In the rows, zero is written as 128.
Each path below is one point turned by a fixed rotation once a step. After each direction that follows a path, write how fast that rotation turns it, in degrees each step (0 if it stays still).
Each turn is a multiple of 5 degrees from 10 to 175, or 0.
Each row of a path follows its step; steps can be skipped.
path 1
step 0: [135 130 125 125 129 115 123 129 137 125 123 126 123 120 133 132 127 126
 128 131 131 129 130 127 120 128 123 130 127 120 141 123 147 131 114 138
 128 136 127 123 121 132 125 114 129 127 139 131 121 125 122 133 130 133
 130 138 126 116 131]
step 3: [133 131 121 134 126 109 125 131 130 130 125 123 120 135 120 133 139 135
 132 129 126 132 133 137 119 137 128 130 127 121 135 133 142 125 126 134
 134 122 133 120 123 140 131 136 138 126 122 124 122 131 128 132 125 132
 132 128 129 130 142]
step 4: [122 138 125 126 140 127 116 125 126 134 140 129 118 126 136 129 120 133
 131 139 126 125 130 128 118 130 131 134 134 119 134 129 138 127 129 143
 123 126 128 134 127 129 126 130 119 120 134 124 124 126 126 138 125 117
 126 134 129 142 129]
step 6: [127 133 124 129 129 121 129 137 120 124 133 134 136 130 118 124 126 129
 133 128 125 130 137 134 123 143 120 134 116 133 129 125 139 126 117 122
 121 124 138 126 132 137 127 141 122 137 131 120 132 134 131 124 130 134
 131 124 138 131 131]
step 9: [140 126 137 121 139 120 127 131 133 129 131 136 127 123 128 131 122 122
 136 134 124 136 135 123 131 128 123 133 118 132 137 128 138 131 115 129
 135 135 139 128 121 129 124 131 113 132 133 121 128 127 129 121 143 133
 130 128 125 121 121]
step 11: [121 129 122 128 133 120 125 123 141 124 129 127 127 129 125 118 139 131
 129 126 122 125 136 132 125 126 134 120 119 123 123 136 132 126 124 130
 136 124 138 123 133 136 130 130 126 116 127 147 128 136 130 135 134 129
 122 144 133 127 131]
step 13: [121 141 128 122 132 133 126 118 136 130 130 129 125 126 131 129 123 129
 130 131 122 119 130 124 130 133 128 130 123 116 144 130 130 146 126 133
 123 135 128 133 132 140 128 133 113 134 134 125 126 117 127 137 131 128
 138 121 128 129 128]
step 14: [120 138 134 128 129 113 130 136 129 125 134 125 140 126 133 128 138 117
 124 125 129 133 143 127 123 132 126 125 125 122 128 125 123 142 117 121
 121 130 136 132 131 142 132 128 131 125 125 139 129 128 125 130 134 127
 125 127 139 135 134]
step 15: [126 137 127 138 119 118 134 136 130 129 131 138 128 134 127 126 126 128
 139 142 122 129 120 138 118 140 125 127 122 124 128 124 135 122 120 126
 127 119 126 131 133 131 126 130 131 134 136 135 135 126 129 138 128 133
 119 142 135 127 137]
step 17: [128 130 125 118 134 120 118 129 127 127 130 127 136 130 135 128 133 113
 125 129 133 138 134 132 123 139 131 146 127 123 122 126 128 138 123 136
 128 137 125 126 122 138 123 128 121 135 135 127 122 125 118 128 141 124
 128 128 119 129 133]
Directions:
[125 125 128 131 131 126 125 132 130 127 127 125 128 130 127 128 130 127
 127 126 131 128 129 130 129 127 123 129 126 128 127 129 130 128 128 127
 127 129 126 126 129 130 129 126 128 129 127 130 127 128 128 126 131 129
 129 130 128 128 128]	125
[127 129 129 124 129 129 127 130 127 131 128 128 130 125 127 129 127 127
 128 127 130 129 128 126 129 127 127 127 130 127 131 128 129 131 126 126
 127 131 128 131 129 130 130 126 129 131 129 126 131 131 129 127 130 128
 127 128 126 129 127]	85
[130 127 130 129 128 128 128 129 127 128 131 128 127 132 129 126 127 130
 128 129 127 126 126 125 129 131 127 129 128 125 128 127 128 128 129 126
 130 130 126 132 127 125 127 128 127 131 126 129 127 126 132 129 128 126
 127 130 128 130 127]	130
path 2
step 1: [129 141 135 133 129 118 141 135 147 129 125 122 128 134 132 128 122 134
 125 133 116 124 133 128 132 130 128 123 129 123 129 126 117 128 121 125
 128 125 138 123 142 134 140 124 137 125 132 124 131 130 127 132 128 119
 119 126 139 118 120]
step 3: [122 132 133 140 125 127 123 132 125 132 131 127 130 129 124 130 125 128
 133 127 132 128 138 126 125 122 152 121 122 117 124 116 130 133 130 129
 139 132 131 117 140 125 130 138 132 123 124 135 122 125 127 130 132 132
 119 124 135 130 144]
step 6: [131 123 134 135 140 111 127 135 135 126 125 124 121 130 121 133 121 132
 132 132 124 116 135 134 131 130 133 126 133 129 123 128 119 129 148 126
 138 127 114 136 137 135 125 127 128 123 136 135 128 123 127 127 128 124
 123 118 133 119 127]
step 7: [125 124 125 137 135 126 123 126 132 135 126 120 127 128 121 132 137 130
 126 128 138 127 119 125 133 140 121 116 117 140 118 123 136 119 120 120
 124 126 135 145 119 129 129 128 132 128 123 126 137 122 127 125 134 121
 120 128 122 126 119]
step 8: [128 128 140 131 126 131 132 130 135 130 119 118 134 119 131 119 132 127
 130 142 127 120 121 128 127 130 139 125 119 115 130 123 133 116 142 127
 146 131 122 119 132 126 131 129 127 132 120 121 130 129 122 126 122 130
 121 140 128 127 130]
step 11: [136 121 130 134 127 123 121 132 132 128 124 131 125 127 134 123 131 122
 132 134 132 134 141 137 124 130 129 129 142 125 130 131 126 133 142 129
 141 117 122 130 132 108 127 128 125 131 135 117 124 118 128 122 113 121
 129 126 135 127 120]
step 12: [122 124 122 129 137 131 129 123 128 133 120 122 145 129 130 133 132 135
 126 122 124 128 138 135 144 128 119 124 138 133 121 123 141 133 124 128
 116 135 129 142 128 121 122 134 127 127 133 125 126 124 118 122 132 133
 122 128 121 118 130]
step 13: [136 122 136 142 131 127 122 130 122 132 123 131 128 119 135 129 126 127
 129 139 128 132 123 140 135 128 131 146 128 117 125 135 136 115 135 133
 123 130 124 121 125 129 133 126 131 123 124 131 143 133 115 130 128 118
 123 127 130 120 127]
step 15: [127 128 135 132 133 128 113 123 130 125 124 123 144 131 129 132 125 131
 119 129 110 138 116 128 129 114 130 125 123 118 120 131 128 131 129 129
 123 123 129 135 119 127 120 122 126 137 120 137 130 129 121 126 127 141
 128 138 127 132 135]
step 17: [129 142 128 132 143 130 135 121 129 124 132 130 139 135 136 126 127 125
 141 118 121 136 127 130 138 135 124 119 139 126 125 127 121 127 123 117
 120 138 124 137 130 125 127 124 116 132 128 118 126 129 136 127 123 133
 134 135 134 124 131]
Directions:
[122 130 129 127 125 129 127 126 129 129 127 126 127 127 128 125 129 128
 129 125 129 126 132 127 127 127 130 127 129 127 128 125 129 127 124 127
 126 130 129 128 126 129 127 129 130 128 129 128 125 129 127 127 130 128
 126 126 129 128 125]	160
[128 130 129 131 128 129 127 127 128 128 127 130 125 128 129 133 127 126
 127 128 126 129 127 128 130 125 127 130 132 126 127 128 128 127 124 128
 126 129 130 126 130 127 129 126 129 131 128 130 125 129 130 127 126 130
 128 129 128 127 128]	20
[129 131 127 130 130 129 129 128 128 126 125 129 129 128 126 131 128 128
 129 128 129 128 130 131 126 128 129 127 127 132 128 128 126 125 127 126
 128 131 128 129 128 127 130 125 128 127 130 123 129 125 126 126 128 127
 126 128 128 127 129]	70
[130 128 128 130 126 129 125 131 124 128 128 128 126 126 127 127 128 127
 127 127 127 128 127 127 126 129 127 128 128 128 127 127 129 130 129 129
 130 129 128 130 123 126 131 126 128 131 130 128 129 127 128 128 130 125
 132 125 129 126 126]	160
[125 128 129 129 128 127 128 127 128 130 125 129 130 131 127 128 128 128
 128 125 126 130 128 129 124 127 131 130 126 130 130 127 126 127 130 128
 128 128 130 126 126 127 129 131 129 131 126 128 128 127 130 132 126 130
 131 128 126 128 130]	60
[128 128 124 128 131 131 130 127 126 126 131 126 126 129 129 128 127 126
 127 126 128 128 128 126 129 129 129 126 128 127 129 126 129 127 127 128
 126 127 127 132 127 128 126 128 130 129 126 127 130 126 126 131 127 131
 130 128 124 126 127]	145
path 3
step 2: [116 140 129 126 119 130 137 132 122 131 137 125 141 124 124 127 131 137
 121 128 129 117 134 121 136 128 121 128 122 124 132 118 114 133 128 133
 127 135 130 125 125 125 131 125 127 114 126 142 123 135 123 138 123 130
 136 129 133 131 126]
step 3: [127 132 131 127 113 133 145 137 132 134 126 127 132 124 116 128 126 123
 127 126 130 125 125 122 133 125 130 128 118 129 122 136 114 126 128 131
 125 124 123 121 128 128 140 130 129 125 122 143 117 131 126 130 138 121
 115 126 129 123 120]
step 4: [143 132 123 119 115 125 139 126 131 138 141 130 131 131 123 127 122 127
 135 126 127 127 127 126 138 132 143 121 121 137 128 128 132 121 134 132
 116 121 124 123 131 131 120 131 123 127 124 135 127 129 122 133 133 137
 125 123 135 135 119]
step 5: [138 139 121 124 116 130 125 135 132 122 143 115 135 141 127 123 126 123
 127 131 136 125 121 133 139 128 132 122 130 131 134 138 121 131 134 125
 130 122 130 120 134 123 120 134 118 124 135 124 131 136 131 128 120 124
 130 128 130 124 120]
step 8: [121 118 116 121 123 119 139 133 129 138 128 118 126 125 120 124 133 130
 124 130 120 129 127 127 141 117 136 124 123 126 129 130 128 122 132 127
 121 121 142 118 126 137 126 131 137 130 130 130 124 132 123 134 124 129
 143 126 129 119 127]
step 12: [128 136 131 124 133 122 133 128 134 125 143 118 125 133 122 123 123 130
 132 134 123 116 115 124 139 128 137 123 121 133 122 135 125 125 141 131
 120 112 126 131 132 132 126 127 136 120 126 131 139 131 129 124 126 122
 130 123 136 127 118]
step 13: [129 132 131 117 121 125 129 133 121 123 131 107 122 131 115 122 122 132
 131 128 124 124 117 132 138 136 125 125 124 134 129 127 122 131 130 129
 133 137 131 126 121 131 119 138 124 112 123 128 127 124 134 132 118 130
 134 129 134 131 118]
step 15: [131 129 122 135 119 124 124 132 118 140 129 133 134 128 117 117 120 120
 125 132 121 123 140 126 136 120 135 126 128 131 128 121 118 119 124 126
 121 121 140 126 134 145 134 132 130 123 119 128 129 130 126 132 124 136
 130 131 132 126 119]
step 16: [118 134 116 137 116 117 134 130 120 135 137 127 128 127 123 120 124 136
 123 124 126 127 130 128 127 116 130 119 129 121 129 130 119 128 135 134
 121 121 131 124 136 128 128 136 128 115 144 130 125 136 125 127 132 123
 135 126 132 131 118]
step 18: [138 137 126 118 123 124 130 121 127 142 128 124 129 128 127 123 124 126
 132 128 127 133 119 124 131 128 144 119 124 138 119 127 117 118 124 125
 128 134 121 137 125 118 133 134 117 127 130 124 130 144 129 129 125 134
 138 120 130 128 130]
Directions:
[128 127 128 127 129 125 131 129 125 127 127 127 127 129 128 129 128 129
 130 129 126 129 127 124 127 124 127 129 128 129 129 127 129 125 129 129
 126 124 128 127 128 126 125 128 129 126 129 129 127 125 131 127 131 127
 125 128 130 127 128]	85
[127 129 128 129 127 129 126 127 131 130 128 128 131 131 130 126 126 127
 128 126 128 125 130 128 126 125 125 127 128 126 129 128 130 131 127 129
 131 124 126 128 128 127 127 130 131 127 129 127 129 129 130 126 128 132
 128 127 131 127 127]	70
[126 126 131 127 129 127 128 130 127 129 127 127 127 129 128 129 128 129
 126 127 133 128 128 125 128 130 125 129 130 124 129 130 126 130 129 130
 128 130 127 129 128 129 125 128 126 124 128 127 128 129 129 128 128 126
 128 129 127 129 125]	100
[127 128 127 128 131 127 127 130 126 129 126 127 131 128 128 128 129 129
 129 129 126 127 130 127 126 126 126 130 126 129 129 129 127 130 127 125
 128 132 130 128 130 132 126 130 132 126 128 130 125 127 125 130 128 129
 129 129 126 126 128]	55
[126 127 131 127 130 130 128 129 129 128 130 127 129 129 127 127 124 130
 128 131 128 125 125 128 126 127 128 128 125 129 130 127 129 129 127 129
 128 129 124 126 127 127 129 127 127 129 125 131 130 129 125 131 128 129
 124 128 128 129 129]	40
